Rows are one point carried round by a steady rotation, each followed by how many steps it has turned.
The counts run from 0 to 239.
[-20,59,14,8,-14,25,3,-43,-51,4,-39,-19,4,10,-18,4,27,24,6,-9,34,-25,0,-5,-29,52,-14,-34,5,-39,-35,-31,9,-13]
88
[-54,28,10,21,-7,-39,43,14,-16,-17,14,24,33,29,11,-16,-21,28,6,5,5,24,-38,12,0,4,-73,-14,8,14,-19,7,-39,10]
141
[-34,39,33,-4,-35,19,18,-18,-37,-7,-36,-24,2,-16,11,12,44,15,-21,-7,22,6,-4,-17,-7,67,-27,-45,0,-11,-28,-26,14,4]
165
[-28,32,2,12,7,-8,11,25,-10,7,-45,-3,19,-43,25,-12,64,20,-34,-16,2,34,-26,14,-13,54,-26,6,-37,4,32,35,-27,-1]
33
[-29,15,-7,-12,-29,1,19,-16,-55,18,-18,-17,-5,14,15,-19,58,29,-18,12,9,78,-31,-6,-21,-6,-43,27,-42,5,-1,21,-16,24]
161
[-13,-1,-16,42,5,-23,-7,27,0,-6,-20,21,38,-2,5,-18,24,33,36,14,16,21,-23,44,-37,13,-5,64,-38,-11,4,20,-50,-13]
197
[-13,59,-37,13,22,-19,-23,-1,-36,31,-11,17,-26,10,1,-91,-25,8,-13,-32,-1,-2,4,20,-3,36,-7,11,-5,29,5,10,-39,22]
214
[-30,-18,11,25,-7,11,-22,-3,-8,-19,4,-21,28,16,36,-7,42,24,2,32,9,36,-9,9,-56,57,-32,16,6,17,-24,-20,7,46]
145
[13,4,-9,16,-3,24,-18,-4,-25,27,-41,3,23,27,10,-27,33,2,-43,-20,42,9,-27,16,-51,52,-21,-11,-18,-35,8,43,-7,-6]
201
[-38,65,-8,22,-11,-44,23,29,-4,-21,-21,10,23,12,0,-34,8,12,-46,-10,6,-8,-43,0,-24,17,-36,-9,19,3,-7,2,-43,-28]
49
[-24,-8,-3,60,-20,-33,-1,24,2,15,-2,1,44,-13,-1,-20,22,39,27,17,-12,29,-12,31,-28,33,-6,37,-56,16,2,53,-24,25]
120
[-53,34,2,3,10,-12,37,7,-41,-27,-31,5,-13,-17,-21,24,16,24,34,42,26,-7,0,9,-32,21,-22,19,5,-4,-38,-11,-30,-43]
90
[-42,31,33,30,-30,-24,23,3,-11,4,5,8,40,5,-1,-27,-5,50,4,-21,21,14,-44,11,12,36,-58,-36,3,-31,-23,20,-5,15]
140
[-13,73,1,-3,-23,28,22,-31,-36,-2,-31,21,27,-6,32,-7,-34,-1,23,-13,37,-12,1,-16,22,16,-5,-20,-38,-31,-38,0,-23,-48]
179
[-31,4,-36,2,-3,-7,-15,-4,-58,8,22,-21,-40,-16,17,-41,-8,15,26,43,7,14,12,-32,17,0,0,40,-33,39,-39,37,10,-5]
4
[-20,-27,26,44,-48,-5,0,-1,-17,-16,2,-9,-7,7,0,-10,11,18,35,10,18,10,18,7,-22,55,-19,-32,-4,13,-74,-44,19,27]
78
[-13,28,-13,6,22,50,-7,-30,-36,-12,-10,22,9,-22,53,2,-11,-5,64,32,10,10,42,-16,4,24,-7,31,-42,22,-30,-16,-8,-15]
15
[-7,75,-12,0,1,44,-5,-51,-60,-4,-33,-7,-21,15,-4,-22,-1,8,-1,-29,34,-19,25,-3,-12,34,0,-30,-2,-23,-23,-35,-5,-11]
87
[0,4,-6,11,12,-5,28,-1,-29,-12,-19,37,-35,3,-20,-39,47,38,1,6,46,15,-30,5,16,14,-92,-26,4,29,-12,14,15,0]
151
[-8,10,-9,4,-24,25,-38,-33,-54,35,7,-27,8,4,35,-14,-11,35,29,6,27,36,-10,-20,-2,17,1,40,-30,-14,-39,4,-6,14]
159
[-9,37,1,16,-26,33,-37,-11,-26,26,-18,-28,28,-31,48,-28,-4,-1,-20,-14,-12,15,22,-20,-17,61,31,33,-58,4,0,21,-17,6]
31
[-52,44,-9,1,21,13,15,-4,-30,-23,3,15,6,-15,41,2,-12,6,63,46,-8,15,27,-4,9,22,-20,41,-13,47,-23,-25,-33,-10]
14
[-5,-17,-26,21,35,-8,-11,36,-16,-1,12,32,4,19,59,-31,-15,-26,5,24,13,34,1,20,-25,37,-18,15,-12,60,-31,26,-40,-13]
55
[-12,-3,-38,7,30,5,-41,-12,-55,35,11,-29,-49,2,9,-45,-15,10,5,14,33,8,10,-16,-2,48,5,15,-6,19,-41,49,11,4]
225
[-27,10,-17,12,2,-30,-12,12,-32,6,-8,-31,-10,27,-3,-18,49,24,-15,27,15,32,-35,8,-59,21,-18,52,1,-2,-10,-5,-32,12]
69
[-47,25,-7,14,-18,-14,32,25,-16,-47,-20,14,31,16,29,22,27,-11,0,31,7,15,-19,-5,-49,6,-13,23,-37,8,-22,-3,-40,-47]
182
[22,-24,-3,56,-16,6,-52,13,12,15,-3,-3,23,-19,31,-27,12,34,31,2,31,-9,-18,7,-19,59,16,40,-46,-16,-21,26,5,-13]
42
[-22,46,-29,13,16,-23,24,37,-21,-16,-21,19,-14,10,-4,-30,-3,-11,-60,-5,21,-17,-11,6,-28,47,-23,-16,21,12,-3,37,-16,-47]
203
[-16,41,5,35,-33,-26,12,19,-12,-5,-26,4,45,22,-6,-37,26,9,-58,-36,17,-16,-49,18,-30,32,-44,-29,-5,-28,3,10,-27,-10]
48
[-11,18,-14,14,35,28,-10,-21,-46,-10,10,13,26,40,26,-8,-45,-13,29,15,43,-10,11,4,-37,37,-21,-15,18,-3,-51,-14,-10,-9]
220
[-6,52,-12,10,13,8,-34,-15,-34,49,-13,5,-4,-3,2,-68,-27,15,-6,-50,12,-15,14,23,11,53,-13,-17,-3,-13,-7,-2,-16,30]
215
[-18,19,18,23,4,2,-1,20,-17,7,7,-9,8,-4,23,-13,-33,-8,-1,-16,33,-45,5,1,-1,83,6,-46,19,-22,-55,19,0,-35]
205
[-35,-24,24,45,0,-51,28,53,4,-10,9,14,32,-5,1,-1,4,18,25,22,31,-3,-22,26,-10,55,-38,-23,-1,5,-48,33,-14,-11]
207
[2,41,-12,19,-11,19,-2,-28,-50,-22,13,26,-26,26,9,-43,-32,8,18,3,35,-27,10,-25,20,3,-44,-38,20,41,-50,-24,26,-22]
153
[-11,29,-24,47,-12,-31,-7,18,-25,15,9,-7,-17,17,-17,-84,28,27,-44,6,3,-1,-33,-1,-18,9,-36,20,-9,25,7,50,-7,-5]
136
